The rows below come in pairs that one turn or mirror swaps. Which row does each named row swap with?
K_424: [  9   3   5 -16  -6  -2 -10 -15  12  16 -15 -23   0 -13  29   8  10  -2
 -22 -10   6 -25   8 -10  18 -15   7]
K_333: [ 36   1  -5 -19  14 -16 -10 -11 -10 -34  -2 -22  -1  -4  -8 -14  -2  17
  24   1 -21 -13  -3   9  23   6  26]
K_829: [  7 -12  -4  -4   9 -15  12 -22 -14   0   4 -46   2 -28  20   3  42  -9
  10 -23 -31 -11 -27 -14  11 -10   8]
K_307: [  7  -4  18  -7  12 -22 -22   2 -19  15  17  -6  -2   2   9  25   2  -4
  -8 -19 -24 -24 -24  17  -3   6 -12]
K_761: [ 14 -13   3  -9  34   9   3   7 -14 -25  29 -22 -11  -9  -6   1 -20  -2
  -4 -13  13 -21 -30 -15  -2   5  -2]
K_167: [ 34 -13  30   7  -1 -33 -23  -4   1  23   9 -17   7 -30  -2  -2 -14 -15
  11   5   2 -13  -7   4  16 -27  -4]
K_141: [ -3 -10  -1 -16  22   7   3 -10  10  15  -3   2  -5  -3   0   6  25 -14
  18 -24 -21 -46 -23   7   7 -19  23]
K_551: [ 13 -11  28  14   6  30 -12  -8  12 -20  18 -17  -3 -25  13 -12  24 -21
  31 -21   0  -3 -29   7  16  11  16]
K_952: [ 18 -22  16  18  20   3   8 -13  -5 -14  24  -9   4 -28  10 -35  -3   3
  24 -26  22  -3  -3  15  19   2  23]
K_652: [ 32 -24  24   5  -3   5   2   6 -19  -9  29 -32 -20  -7  21   0   9 -14
  10  15  -5 -26 -18  17  10  18   0]
K_969: [ 23   4   8   9  -2  -3 -20  -2  15 -15 -16  11 -14 -30  22  23  13  -7
   6  -4   6 -21 -10  12  26  -7  29]
K_227: [ -8  11   9 -12  15 -13   5 -22  10 -16  -1 -45   2 -13  30  18  17   7
  16 -28 -28 -21 -26   4  18   1   0]
K_343: [ -6  -3  -6  11   2  -9 -19  -7  16   3 -10 -17 -26 -29   1  -3   4 -24
   7  -3  27 -12 -18  18  33  12   9]
K_571: [ 34  10  10   4  -9   4   7   0  15  -1  -1 -44  -8 -15  13 -22   4 -12
  24 -16 -30  -3  -6  -4  24  -5 -19]
K_954: [ 39  -9  20   8  10 -28 -32  -7   9  18   4  -7   7 -28 -12   0   4 -18
  -3   0  11 -18 -15  10  14 -28  -5]
K_702: [ 27  -4  -8  24  19  -4 -22 -10  13 -31   6 -27 -27 -12  -6 -34 -12  -6
  12 -10 -11 -14 -31   4  21  -1  24]
K_436: [ 41 -11  28   7   1 -29 -18  -5   4  19  12  -7   6 -29  -4  -6  -4 -12
  -2  -1   5 -19   2  18  12 -26  -2]
K_334: [  9   5  22  35  15   7   2   4 -31 -27  11 -10   3 -18  13 -11  26 -10
  14  -7   0 -19 -47  -6   5   2 -11]
K_76: [  8  11  16 -12  15   9 -18  -3   2   8 -29 -10  10   1   1  16   4  -5
 -15  11  -7 -30 -14   8  16 -10 -11]
K_188: [  7   2  37  -1  26  -4   9 -14   5   7  -3  -6  -5  -6 -14 -11   0  -3
 -19   5 -12 -15 -43 -11  36  13 -17]
K_301: [ 13 -14  -5  -3   9   5  -6  -2 -11 -11 -18  -2 -19 -14  -9 -27 -14 -30
   9  -5  14  -9 -29 -10  34  -3 -18]
K_433: [ 13 -20  19   4  17   3   0 -14 -13 -19  13 -14   6 -29  21 -32  10   7
   2 -27  16   5  -5  23  26   6  30]
K_753: [ 23  -4   4 -16  27 -20  -2   7 -34 -16 -10  -9   6 -36  37 -24   6  11
  18  10 -13  -5 -31   2   6 -11 -10]
K_178: [ -7 -16   3 -16  19 -12  29  17   3  -9  13 -21  -4 -28  -9  -3  -8  12
   8   9 -14 -34 -31  -1  25  20   3]
K_474: [  6 -15   5  -2  12   0  -8   8   1  -3  -2  15   7   5  17  18  -6 -16
  19   3  25   0 -10  -9   6  -9  -3]
K_45: [  2   0  19  -2   9 -23 -13  -1  -3  -3  11 -13 -31 -26   3  12   4 -18
   0   2  10  -3 -34   5  50  15  28]
K_669: [ 15   7  29  10  17 -14 -10  -6  -3  -6  11   2 -13 -43 -17 -19  16   8
   6   0 -15  19 -12  20  30 -13  17]
K_431: [ -5  -2  25 -19  25   2 -13 -15 -15 -16  10 -26   7  -6   8 -10   7   1
   7 -31  -1   2  -2 -18   7  18  32]
K_223: [ 18   0  15 -16  10   7   5   2 -16 -11   5 -24 -10 -25  16 -12  -7  19
  23  -5   5 -12 -60 -17  -8  -2  23]
K_886: [  5   9  12  18  27 -14 -10 -14   8   4  11  -8 -13  -8  40   0  15   4
  15  -4 -43 -17 -28  -5  49   0   2]
K_319: [ 41 -14  27   7   2 -33 -27 -11   1  10   7  -8   9 -33   0  -6 -10  -2
   3  -9   8 -18   0   1  15 -29  -4]
K_726: [ 13  -6  22   4  21  -5   2 -19 -29   8   0  -3 -19 -21  17  22  -4   5
   7  -1 -34   1 -39   8  16 -25 -15]
K_698: [ 11 -16  -1  12   3 -17   6 -22  10  -3  32 -24 -13 -51 -17  -2  10   8
  -2 -15  -9 -28 -12 -14  19 -10 -11]
K_11: [  5 -10   6 -23  10 -10   8  17 -17 -20   4 -14   9   1  26   7  24  11
  28 -33 -20 -26 -28  -9  16   7   4]
K_984: [ -8 -10   6 -36  11 -16   2  -3 -10  -4   7 -17 -19   5 -11  -5   8 -19
   4  -9  20 -20 -38 -16  18 -20   5]
K_501: [ 11   2  -5  30  13 -18   3  -2 -25  -3  14   4 -16   8  15 -36  11 -10
  14 -16 -17 -25 -37  -3   1 -11  21]
K_848: [ 17   3  17   3   7  -8 -27  16  16  -4 -12   1   0 -13   5 -21  32  -1
  -9  -9 -36 -13 -23  -8  -2 -22  16]
K_541: [  8  -6  -8 -12  25  -9  -1 -25  11   3   7   4 -16 -34  27   4  -8  21
  -6   6   0 -37 -13  13  29   3 -13]
K_602: [ 43  -3  23   6   3 -26 -26  -8  12  24   8  -9   0 -26  -3  -4   2 -15
  -2  -5   4 -14  -4  12  12 -28  -7]
K_672: [ 12  -3   9  21   8  -4   4 -26  -6   2  -1 -32 -13   4  41 -17   3   4
  34   9 -28 -16 -17 -16  31   7   0]
K_13: [ 32   4  12  -4   3  -3   5  -8  11 -33  13  -8 -16 -23   6   1   3  12
  20 -32 -23 -13 -37  26  36  10   2]
K_353: [  3  18  18   8   7   9 -25 -25  24  26  12 -33   5 -11  -1  -5  11 -20
   7 -19 -11 -27 -12  -3  11  -6  10]
K_946: [  5  12  18   5   1  27  -4  -1  11   5 -10 -32 -20 -22  22  -1 -14  -1
  -7  10 -10 -28 -34 -19  17 -10  -4]
K_856: [ 20 -13  16  18  19  -2 -30 -20  36  10   9 -12   4 -15  -2 -24   7   7
 -11 -26  -5 -22 -30   0   5 -24   6]
K_558: [  9 -23  31  26  13   1 -10   4   9 -30  15 -16  16   5  14  -3   5  -3
  -5 -22 -14 -27 -18  21  29   8  -7]
K_375: [ 22 -30  22   9  16   1   3 -11   1  -3  21  -7   5 -24  12 -29  -2   6
  14 -24  11   8   0  17  29   9  29]
K_134: [ -3 -18  19  -8  15 -26  -9   6  11   9  11  -3  14   2 -23  -6  17  -7
  -7 -26   6 -27  -4 -12  28   4   8]
K_862: [-11   0  24   3  19 -12  -3 -20   0 -13   3   7   1  -1 -21 -13   3 -12
  16  -4  18 -32 -23  -5  38   1  28]
K_288: [  3 -13 -10   7  37   1 -14   4  10   1  21  -2  -9 -31  13 -27   4   3
  -1   9  -8 -26  -3   9  20  20 -24]
K_491: [ 19  -9   4  -9  22 -23 -17  10 -22 -17 -13 -11   8 -40  33 -27  10   5
  29   9 -13  -2 -35   2  16 -18  -9]
K_371: [  6 -12   4   3  30  -1  31 -13  -8  42   2 -17   1 -15  18   0  -1  -5
   5  -7 -13 -31 -30  14   5 -10   1]
K_544: [ -1   3   7  21  12   1 -10 -12 -19   4  14  19  14 -25  -8  -6   7 -19
  16 -24  19 -17 -12 -18  27  -2  18]
K_211: [  5  22  13  -5  13  -4 -11  -3  17 -12  23 -19   9   8  21 -20  19   4
  26 -37 -16 -13  -4  -8  19 -20  -3]
K_322: [ 26  10 -19   1  25 -21  -1  -4 -18 -14  -8  -8  -4  11  13 -29   6  -7
  25  -6   0 -17 -18  -3   9   4  36]
K_279: [ 19 -22  -6 -13  14 -24   7   0  26  -9   5 -28   4  -5  15 -13  31   1
  23   7 -18   9   1  -7   7 -12   9]
K_259: [ 35   9  35  15  20 -16   0  -8 -10 -13  12 -27  -5   3  16 -16  20  -6
   3  16   2 -13 -24  28  12  20  20]
K_24: [ 33   1   8 -17  20 -14  -8   1 -28 -17  -4 -17   7 -37  34 -17  10  18
  30  12 -16  -5 -32 -14  12 -12  -5]
K_745: [ 29  -1   4 -19  24 -16  -7   2 -33 -17 -10  -8  -3 -31  33 -26   8  11
  24  11  -9   0 -33 -10  10 -11  -6]
K_868: [ -1 -24  10   2  29   5  31 -11  -1  29  -2 -32  -1 -23  25  -4  10  -8
   0  -7  -3 -22 -33   8   1 -14 -13]
K_908: [ 20  -7  15   4  21  22   5  11  26 -17  25 -21   0 -12   4 -23  29   4
  -4  -9 -19 -38 -14   1   9 -21   0]
K_430: [ -2  -9 -10 -22  16  12 -14 -25 -24 -24   1 -17 -14 -16  14 -21   6  -6
  30  -9  -3 -20 -44 -14  19   2  26]
K_546: [ 19   2   6   9  39 -33  -1 -21  -4   0 -13 -22  -7  -6  16  -2   2   3
   2  19 -27  -4 -18 -29  13  11  19]
K_231: [-10   1   8  -4 -16  -9  -5  -5   0   8  15 -25 -19 -39  22  -6   7   6
 -27 -24   4 -13  -5 -13   9  -9   6]
K_581: [ -4 -27   1  -4  33   9   5 -28  12  18  15 -22 -13 -27  -2  -5  -4 -14
  19  -4 -17 -18 -37 -25  12   8  -9]
K_993: [ 20  -7   6 -19   2 -17 -20   4 -17  -9   5   1 -17 -17   0   9 -26   7
   3 -16 -15  -7 -26 -29  -6  -7  19]
K_428: [ 27   1   9 -10  26 -25  -4  15 -27  -9 -18 -14   7 -37  28 -20  16   6
  24  10  -9 -12 -40  -2   2 -17  -6]
K_346: [  3 -10  18 -22   7 -18 -13   6 -14 -14  20  11  -4 -23  -2 -32  30  21
   6   4 -23 -20  -9   3  25   8  21]
K_658: [  3 -25   6  -3  33   5  28  -2  -4  34  -8 -17   0 -18  28   1   7  -6
   5  -7 -11 -15 -40  16   7  -2  -6]

K_24 swaps with K_954
K_223 swaps with K_856
K_551 swaps with K_581
K_602 swaps with K_745
K_698 swaps with K_334
K_227 swaps with K_862
K_491 swaps with K_167
K_672 swaps with K_343
K_424 swaps with K_322
K_546 swaps with K_969
K_188 swaps with K_13
K_279 swaps with K_474

The rows below come in pairs that one turn or mirror swaps. Which row does each named row swap with?
K_20: [ 16 -22   2 -10  21 -19 -18   6  -2  43 -12  -2  13 -25 -20  22 -23 -38
 -14  17  -2]
K_466: [ -4 -33  31 -17 -14 -40 -22   1  -3  10   3  31   0  30   6  -8 -25  -9
   5 -10   1]
K_867: [  9 -11  12  -3  12 -25 -20 -20 -31  11  -9  36  -1  15 -17  -8 -27 -36
  10  17  25]
K_564: [ 34   8 -11  -4  17 -57 -17  -9   2  10  11  17  10   5 -14   1   1   6
  11   7  17]
K_339: [ -5 -37  27 -25  -1 -38 -29  20   4  23  10  13   9  10   7  -6 -24  -5
   3 -17 -10]
K_960: [ 27 -21  10  -4   8 -30 -41   4  -5   8   8  36   2  20 -13  38 -22 -26
 -11  19   0]
K_473: [  2   0  11  -6  19 -48   3  22  21  29  -9  13 -10  15 -11 -15   6 -11
   4   9 -10]
K_932: [ 17 -20  29 -30  24 -25 -44 -11 -11  -7   9  22  15 -17  -4   5 -36  -6
  -4  -7  -4]
K_556: [ 11 -19   9  -7  26 -16 -20  -2  -8  42  -8  -2   6 -14 -24  19 -22 -40
   5  20   5]
K_607: [ -6  -7  26 -16  27 -42   2  18  23  19 -10  19 -12  23 -21  -9  -3 -16
  11   2  -7]
K_412: [  4  -6  15 -17  -3 -35  12  -7  -4   9   6  -1  18  -8  -5  28 -31  -8
 -21 -15  23]
K_95: [ -3   5  11 -40 -10 -38 -19  21  -4  -7 -24  22   5   1 -37   2   6  -4
 -12   4  -4]
K_26: [  7   1  -9 -13  11 -24 -26  -8  -8   7 -23  21   7  -1 -14  21   0   9
 -35  31   4]
K_398: [ -9  -5  20 -10  27 -35   1  12  22  21 -14  13  -7  17 -24  -8 -12 -19
  16  -8  -9]
K_418: [ 23   4 -10  -8   9 -27 -32  -3  -5  24 -28  27   8  25 -26  -2  -6  -7
 -29  31  -7]
K_772: [ 33   5  16 -36   4 -31 -44   3   3   1   2   7  14  -8 -13 -34  -1  -8
  -7   9  13]
K_837: [ 18 -11  15 -34  13 -44  -1   2 -15  32  -9  -6  22  19  -8 -21 -10   3
 -35  -7  -7]
K_341: [ 12 -14   4  -9  22 -22  -8   6  -3  46  -8  -1   4 -25 -13  27 -22 -31
 -26  17   0]
K_434: [ 26 -10  -8 -27  -8 -27 -27   9 -25  40 -19  18  22   6 -39  -4 -26 -19
 -24  -8  14]
K_385: [ -7   3  -7 -21  10 -21 -24 -10  -1  -4 -20  11  10  -6   1   9  -7  16
 -30  17   5]
K_609: [ -4   1  13 -10  14 -43   6  16  26  21 -15  10 -11  20 -18 -15   0 -21
   5   4 -10]
K_632: [ 18  -9  11 -22  -6 -49 -14  -3 -16  20   0  11  -2 -25   9 -11  -2   4
   6   2  35]
K_165: [-13 -14  20 -42  -3 -20 -28  21  -2  15 -17  -1  16   0 -23  -9   1  -2
 -16   6 -16]
K_326: [ 45   1  16 -16   8 -33  12   1  -2  12  -7  29 -14  -9 -16  25 -26 -14
 -35  -5  19]
K_944: [  3  -3  10  -8  13 -40   3  23  21  32 -14  15 -13  18 -11 -12  13 -15
   8  11  -6]
K_588: [ 39   3  21 -13  11 -43   5  -3  -1   5  -7  34 -12  -1 -14  23 -26  -8
 -31 -14  18]
K_866: [ 16  -1  24 -10 -13  -2 -13  -5   3   7 -12  23   8  13 -25   0 -25 -19
 -46  -4  28]
K_131: [ 19 -13   5 -18  19 -19 -10  10   6  48 -10  -3   6 -24 -15  26 -22 -32
 -24  13  -1]
K_815: [ -8 -35  27 -25  -1 -40 -29  17   5  16  10  12   6  15  11  -5 -20  -5
   3 -20  -1]
K_796: [ 24  -5  -6 -12   2 -19 -33   6  -6  37 -21  26  11  30 -43   2 -16 -23
 -29  12  -6]
K_442: [ 44   6  10  -9  11 -43   9  -1   2  11  -9  29 -16  -5 -17  23 -26  -8
 -29  -5  18]
K_379: [  7 -22  26  -3  -2 -26 -16 -13 -18  -2  -1  40  -4  31  -7 -11 -25 -16
   5  -1  17]
K_598: [ 36 -10   7 -22  15 -35   0  -6 -23  24  -5  -1  24  30 -12 -16 -10  -4
 -30  -4   4]
K_743: [ 10 -22   9 -13  29 -20 -23  -1  -7  47  -7   6  10 -20 -17  24 -26 -36
  -3  20   6]
K_515: [-12  -1  23 -24  32 -43  -6  16  15  10  -7  14  -1  11 -28 -14  -9 -28
  15  -8 -15]
K_120: [ -1 -18   2   1  25 -12 -23   3 -15  36  -6  13   9 -11 -30  15 -27 -45
   6  14  10]
K_382: [ -5  13  10 -27 -11 -21 -34  12  13  -1  -5   4   1  -2  -4  -8   5 -17
 -13  13  25]
K_651: [ 24 -13  11 -27  -9 -41 -14  -3 -21  24  -3  11   3 -32   4  -7  -9   2
  -4  -8  36]
K_99: [ 26 -31  19 -14  13 -28 -48  -7  -8   2   9  33  10  -4  -9  27 -29 -15
  -9   8 -11]
K_516: [ 20  -7   9 -28  -1 -47 -11   7  -5  22  -2  13 -11 -24   7 -21   2   5
   6   1  28]
K_79: [ 21 -21  15  -2   5 -29 -38   6  -3   9   4  31  -7  21 -15  37 -22 -27
  -9  23  -2]
K_372: [ -4 -20  22 -40  -1 -21 -11  13  -9  22 -22  -7  26   4 -11 -12 -11   0
 -34   1  -9]
K_747: [ 49  -4  14 -14  14 -18 -19  15   5  24   2  11  20  14 -28  -9 -19 -31
 -37 -12  17]
K_300: [  9 -20  23  -1  -6 -30 -12 -12 -16   1  -2  44  -3  31  -9  -8 -30 -19
   1  -2  19]
K_553: [  4 -15  34 -33  37 -34 -20  -1  -1  -9  -7  26  13 -16 -12 -12 -31 -12
  -2 -18  -2]
K_775: [ 21 -22  23 -33  20 -32 -43  -7 -12  -7   8  29  17 -22  -6   6 -32  -9
  -1  -1  -6]
K_965: [ 36  14  15 -15   5 -45   3  -3  -5  -6 -10  36 -18   2 -19  13 -16  -5
 -23 -10  23]
K_589: [ 16  -7  10 -26  -6 -48  -4   4  -9  20  -4   8  -5 -30   7 -12  -3   6
   5   4  31]

K_442 swaps with K_589
K_866 swaps with K_772
K_434 swaps with K_95
K_473 swaps with K_341
K_598 swaps with K_385
K_20 swaps with K_609
K_515 swaps with K_120

